Families of rows that turns and mirrors carry onto each other, the same ones carrying the whole set onto itself: the rest of each named row's family, in list order
4 families of 8 rows
pugom: [ 11  -2  10  11  10  -2  22   2  -2  -7 -26]
Vazod: [-15  10 -12  -1 -16  24  -8  -1   7  24  20]
rubu: [ 18   8   0 -18 -30 -19   9 -15   2 -16   7]
Kifi: [  8   5 -19 -27   8 -20  16  -2 -17  26  -8]
Kuvip: [ 19   0 -11 -12  -9  21  27   6   4  -3 -31]
numud: [-28  10  -5   4  -2  19  -6 -12   4  10  12]
Fifeb: [ 12   7  -3 -15  10 -32   9  -4 -15   6  18]
zumi: [ 28   9 -16 -32 -14 -15  10   3  -8   9  24]
tuda: [  9   4 -21 -43   7  14  10  20   0   4  17]
zosud: [ 12   6 -15 -30 -33  -7  16 -13   1   6 -20]
sobos: [  4  -3  -8 -17 -11   1  10  22   5  37 -21]
tuva: [-20  10 -16  -5 -13  28  -7  -5   6  21  12]
Vofaf: [-12   0  -8 -29  -9  13  14  -4   8 -12 -28]
Ges: [-16   9  -5   6 -16  19 -10  -2   8  23  18]
Gitif: [ -2   5   8 -19   4  -2   5   1   8 -32  20]
Kapos: [ 32   1   8   4 -20  10  18   8  10 -15  -5]
numar: [ 16   1 -11 -11  28   8  25  14 -12   8 -10]
Sala: [ 29  -2   0   6  -3   2  20  23  -1  22 -14]
Zile: [ 14   2  -1  -6 -16 -30  11  -1  -7  28 -10]
peba: [ 16   2   1 -21 -38  11   5  14  19  -4   7]
pufo: [-20  10  -1   8 -14  17 -10  -6   9  14  21]
ton: [ -3   3  -1 -14  -9 -24  15 -20  -6   0 -25]
rugum: [28  3  6  5 16 -3 16 16 -6 -6 15]
vova: [ 15   1   8  -7   1 -14   0  26   2  16  27]
Nuki: [ 20   4  -4 -13  10  15  22   0  -2 -30  -2]
gitab: [ 37   5 -13 -19  -1  20  21  21   0  -1  10]
suzus: [-24  10  -2   7  -5  15  -9  -8   6  12  21]
fode: [ 11  10 -18 -39  -5 -10  14 -15  -8 -17   9]
Gofip: [ -6  -4  22   8 -14 -15   5   3  12   0 -18]
Sume: [-27  10 -12  -4  -2  25  -5 -11   4  11  14]
kugug: [-14  -1  -1 -15  30 -12  10   9  -9   8  -8]
dagi: [-25  10 -15  -5  -4  27  -4  -7   4  19  12]

Which other rows belong to the same family as peba? tuda, sobos, Vofaf, Gitif, vova, Gofip, kugug
Which other rows belong to the same family as zosud? rubu, Kifi, Fifeb, zumi, Zile, ton, fode
Which other rows belong to the same family as Kuvip? pugom, Kapos, numar, Sala, rugum, Nuki, gitab

Families of rows that turns and mirrors carry onto each other, the same ones carrying the whole set onto itself: the rest of each named row's family, in list order
5 families of 4 rows
Vani: [  0 -12 -14 -21  20  -9  -3   2  -3]
Div: [  2   0  22   7  -3  -8 -30 -15  16]
sekos: [  1 -13 -23   2   0   7  21  -9  19]
kof: [-13 -11 -13   7  -5  11  24  -4  19]
bel: [ -8  -7  -5 -17  20  -7  -2  16  -7]
Nus: [ 10  -8  27  -5  -7 -10 -30 -16  13]
fis: [ -8 -14  21  -4  -7   4  33   1  24]
gutod: [ 16  10   2  -2 -35   2   5   3 -11]
Nuzog: [ -8 -14  -1   6 -10  27  19  -9  23]
bize: [  8   6   9  11 -39  -6  -7  15   7]
gatot: [  1 -14  21 -25   7   0   8  28   4]
Muke: [ 18   8   0   8 -37   0  -8   6   1]
Sezun: [  0   4   8 -17  19 -13   0  14 -13]
bik: [ 30   7   6  10 -34  -2  -2   3  11]
zabod: [ 20  -7  29 -10  -1  -7  -8 -27  18]
guk: [ -8  -4  27   7 -12 -12 -29  -1  19]
bok: [ 42  -1   8 -13 -22   7   0   2   5]
tavom: [-10 -19   5 -23  18  -7   3  13  -1]
mazi: [  3  -1  26   5  10   4 -24 -12  24]
ked: [ -4 -13  -7   3  -4   6  34   6  23]

Which other rows belong to the same family as bize? Vani, sekos, guk
Which other rows belong to the same family as bel? Div, kof, Muke
Which other rows belong to the same family as Sezun? gutod, Nuzog, mazi
Which other rows belong to the same family as bik? Nus, tavom, ked

Families of rows that turns and mirrors carry onto each other, the same ones carrying the whole set onto itself: the rest of each named row's family, in list order
4 families of 8 rows
Bemed: [-11 -28   0  25 -20  -2  30   7  56]
sobal: [ 14 -18  23   1 -19   9  53  17  25]
Gapog: [  5 -15  21 -17  -1   9   2   9  24]
mim: [ -6 -11  -1  26 -38   9  46  13  26]
Nasus: [-27 -15   2  10 -46  11  32   6  11]
zalo: [-11 -19   2  24 -21  24   5  16  36]
taner: [ -4 -26  11   4  -4  13  -6   9  42]
garun: [ -5 -30  21  29 -10  10   7   4  25]
ritoz: [-15  -2   9   9   0 -16  41  41  12]
botet: [-25  10 -16   5 -18  -6  12  24  16]
mipe: [  1 -31  31   9   4   0   9   7  29]
Zam: [-16 -17   6  35 -22   4   7   3  15]
kas: [ -6 -21   6  -3 -14 -15  13 -15  44]
zoz: [-23 -40  16  -3 -17  -1  16   2  48]
Muso: [-17  -1  -9  21 -29  16   9  17  16]
daf: [-11   7  -5   1 -33 -11  38   1   8]
leze: [-36 -17   0 -11 -14 -20  39  29  39]
Guf: [ -4 -19   8   0  -4 -15  51  28  49]
tifav: [ -2  -7  26  -5   6 -11  37  32   6]
Vus: [-14 -26  25 -26 -17  -5  18  -5  24]
Zut: [ -7 -20  28 -20 -24   7  42  16  11]
Ladun: [  4 -20  33  -7   9  -8  19  14  16]
suru: [-27   0  -5  21  -7 -21  28  32  15]
kis: [-17 -23  19  -8 -17   2  55  37  31]
zitav: [-38  -7  -5 -10 -32 -17  26   8  16]
telid: [ 10 -11  21 -11 -23   0  27 -12  16]
Non: [-23 -36  11  18 -34  16  30  12  39]
ridi: [  8  -7  23 -17  -3  13  25  29  15]
bonik: [-15  -2  -6 -11  -9 -33  34  10  33]
Vimur: [-3 -4 10 -8  1  4 35 48 26]
dipa: [-26  -4  -6  29 -19 -12  13  13  12]
gutuv: [-21   4  -8  -4  -3 -10  24  42  29]

Which other rows belong to the same family as leze? Nasus, zoz, Vus, Zut, kis, zitav, Non
Which other rows belong to the same family as bonik? Bemed, sobal, mim, kas, daf, Guf, telid

Families of rows that turns and mirrors carry onto each other, the same ones carrying the whole set onto itself: the rest of each named row's family, in list order
3 families of 5 rows
lidof: [  0  20  39  31   2  30   3  19   9   9  19   5 -14 -25 -13   6  28 -29
 -10 -21 -29 -10]
doz: [ 11  18   4 -34  26  47 -22   3  11  19  21  18   3 -24   0  -8  18  -3
  19  -1 -36  11]
Sike: [  3  18  48  -6 -25  23   8   3 -24   1  15  15  12  -3 -21   7  49  -5
  21  -3 -29   4]
suke: [-12  -7  12   2   1  39  20  21   2 -16   5  29  26   0  24  -7  18  -5
 -14   0 -42 -21]
tinud: [ 51  29  18  17  -1  35 -10   6  11  18  -2   2  -1 -26   5  -5  15   5
   0  11 -38 -15]
mavo: [ -6  14  29  37  24  23   4   6  -2   1  34  -8   0 -18  13   8  20 -35
   1  -2 -20  14]
Getek: [ 36  -2  16  17 -12  34  11   1  16  -1  18  -5  39 -22  -5 -23   1  14
   5   6 -31 -12]
Toko: [ 51  26  12  24  11  29  15   4 -20  18  16  -2  19 -13  13   4  14 -11
  13  23 -34 -13]
nuf: [ 20  17 -11 -12  41  49  -4   3 -15   5  33  16   9 -12 -21   3  24 -24
  17  -5 -41   3]
megu: [  6  12  18   5 -23  17  -2  16 -10 -13  12  12  29  -8 -22 -12  41   0
   2  18 -67  14]
rivu: [  0  27  11 -16  21  42  17  -3  10   0  16  28  35 -23 -15 -34  24  -7
   3  -3 -32  19]
keta: [-27   4   4  27  -2  18   3  17  23  12  31   8  10 -32 -18 -16  17 -19
   4   5 -37  -9]
Pev: [ -1  -4  17 -23  -5  25   2   8  -3 -21  11  20  11 -14  30  17  17   1
  26 -10 -20 -15]
luz: [  5  -3 -11  11  12  32   0  -8 -10 -34   6  17   3  -3  14  20  24  -3
  18   1 -19 -22]
Nise: [  3   8  29  15  -1  34 -11 -18 -26  -3  19   0  11  11 -15   3  47   2
  19  19 -24  19]

Which other rows belong to the same family as Sike? lidof, doz, tinud, Pev
Which other rows belong to the same family as Toko? mavo, nuf, luz, Nise
Which other rows belong to the same family as keta? suke, Getek, megu, rivu

